Turns in one plane each, and the order they were made in; the first pair answered
C:
|   5 | -13 |   5 |   2 |  16 |   1 | -11 |  20 |   3 | -15 |  -5 |  -1 |   1 |  -7 |   2 |  -1 |  ->  |   6 | -19 |   1 |  15 |  -2 |   4 | -11 |  15 |   7 |   3 | -14 |   4 |   7 |  -9 |   5 |   4 |
|  -7 | -14 |   5 |  22 | -31 |  -4 | -19 | -15 |  21 |  34 | -31 |  12 |  23 | -27 |  -7 | -10 |  ->  | -20 |  34 |  10 |  -5 |   4 |  12 | -13 |  -7 | -13 | -33 | -10 |  12 |  23 | -35 | -30 |  -5 |
|  -2 | -21 | -10 |  11 |  20 |  10 |  12 |  18 |   4 |  -5 |   6 |   3 | -13 |  18 |   7 |  21 |  ->  |  -3 | -21 | -13 |  20 |   3 |  14 |  13 |   8 |   2 |   8 |  -2 |   8 |  -9 |  11 |   5 |  29 |
R:
|  -3 |  -5 |  -3 |  15 | -11 |   9 |   7 |   3 |  -5 |   3 |   2 |  -5 |  -7 |   5 |   3 |  23 |  ->  |   4 |   1 |   0 |  11 | -21 |   1 |  -2 |  -5 |   0 |  19 |  -7 |  -6 |   3 |   1 |   6 |   8 |
|   4 | -15 |  -3 |   8 |  27 | -10 |  11 |   4 |  -5 | -29 |  31 |  10 | -27 |  44 |  23 |   9 |  ->  | -25 |   6 |  -5 |  33 | -20 |  28 |   1 | -22 |  -5 | -15 | -12 |  41 |   6 | -10 | -15 |  28 |
|  -2 |  -4 | -10 |  17 |  -8 |  18 |  -2 |   2 |  16 |   8 | -10 |  34 |   4 | -20 |  -7 |  18 |  ->  |  24 |  -6 |  -6 |   1 |  -2 | -16 | -13 |   2 |  21 |  28 |  -3 |  18 |   3 |  -1 |  18 | -16 |
|   0 |  -6 |   4 |   7 | -14 |  -2 |   6 |  -7 | -10 |  16 |   3 | -10 |  12 |  -3 |   3 |   1 |  ->  |   4 | -11 |   2 |   3 |  -3 |  -6 |  13 |   0 | -11 |   7 |  14 | -14 |   4 |   9 |   8 |   4 |
S:
| -15 |  49 |   8 |  -9 | -24 |  -3 | -25 | -27 | -17 |  13 | -16 |   9 |  33 | -22 |   8 | -15 |  ->  | -12 |  35 |   9 |  -7 | -23 | -10 | -31 | -28 |  -8 |  24 | -21 |  11 |  36 | -23 |  11 | -18 |
|   3 |  18 | -11 |   8 |  -2 |  14 | -13 | -11 |  -7 |   4 | -10 |  -2 |  15 | -18 |   6 |   3 |  ->  |   3 |   7 | -11 |   8 |  -1 |  11 | -15 | -11 |   0 |  13 | -13 |  -1 |  17 | -17 |  11 |  -2 |
| -15 | -13 |  -6 |   4 | -16 |   0 | -13 |  -8 |  -7 |  24 | -34 |  18 |  25 | -70 | -18 | -18 |  ->  | -12 | -22 |  -4 | -10 |   1 | -14 | -20 |  -1 |   3 |  20 | -29 |  11 |  23 | -67 | -12 | -35 |
Then:
Between the rows of a pair lie 2 to 4 turns.
|  -2 | -21 |  -4 |  11 | -16 |   6 |   3 |   3 |  15 |  11 |  -3 |   5 |   3 |  -1 |   2 |  15 |  ->  |  -6 | -29 |  -3 |   3 |  -1 |   3 |   3 |   9 |  21 |   2 |  -1 |   4 |  -1 |   0 |   4 |   8 |  S, R
| -17 |  42 |  12 |   3 |   6 |  29 |  16 | -16 | -22 | -35 |  11 |  -1 |  -2 |  -2 | -23 |   8 |  ->  | -19 | -45 |   2 |  23 |  21 |  15 |  23 |   9 |  25 |  -1 |  10 |  -9 | -24 |  20 |   4 |  13 |  C, C, S, R
| -20 |   1 |  -3 |   3 | -27 |  13 | -19 | -13 |  15 |  14 | -29 |  18 |  34 | -39 | -23 | -12 |  ->  |   8 |  26 |   8 | -36 |   6 | -24 | -28 |  -3 |   1 |  -9 |   0 |  -7 |  26 | -14 |  -3 | -50 |  C, S, R
|   9 |  -9 |  10 | -36 |   9 | -46 | -27 |  15 |  17 |  -6 |  -7 |  11 |   6 | -13 |   9 | -55 |  ->  | -25 |   4 |   0 |  -7 |  16 |  12 |  15 |  23 | -14 | -59 |  12 |  26 | -28 | -12 | -23 |  21 |  R, S
|  10 | -24 |   2 |  -7 |  11 | -15 |  -8 |   7 |  20 |  13 | -10 |  -6 |  -8 |  13 |  13 | -15 |  ->  | -19 |  -1 |  -2 |  -2 |  14 |  23 |   2 |   4 |   3 | -25 | -10 |  12 |  -6 |  -7 | -18 |  13 |  S, R
|   3 |  -3 |   1 |   1 | -19 | -11 | -23 | -11 |  24 |  29 | -36 |   6 |  28 | -22 |  -1 | -29 |  ->  |  -9 | -18 |  -1 | -15 |  48 |  -8 |  -1 |  26 |  16 | -31 |   8 |  -7 | -13 |  10 |   4 | -16 |  S, R
|   4 | -18 |  18 |   8 |  11 |  -2 | -18 | -13 |   8 |  19 |  -6 |  -6 |  10 |  -8 | -16 | -10 |  ->  |   9 |   3 |  21 |  -4 |  26 |  -5 | -12 |  -9 |  -9 |  -8 |  14 | -14 |  -1 |   6 | -15 | -11 |  C, S, R, S
|   2 |  -3 |  -2 |   6 |  25 |  -8 |   1 |   2 |  18 |  13 |  -7 | -12 |  -1 | -20 |  17 | -12 |  ->  |   4 |  -6 |  -6 |  13 |  24 |  -5 |  10 |   5 |  15 |  12 |   1 | -15 | -13 |  -9 |  21 |   1 |  S, C, R
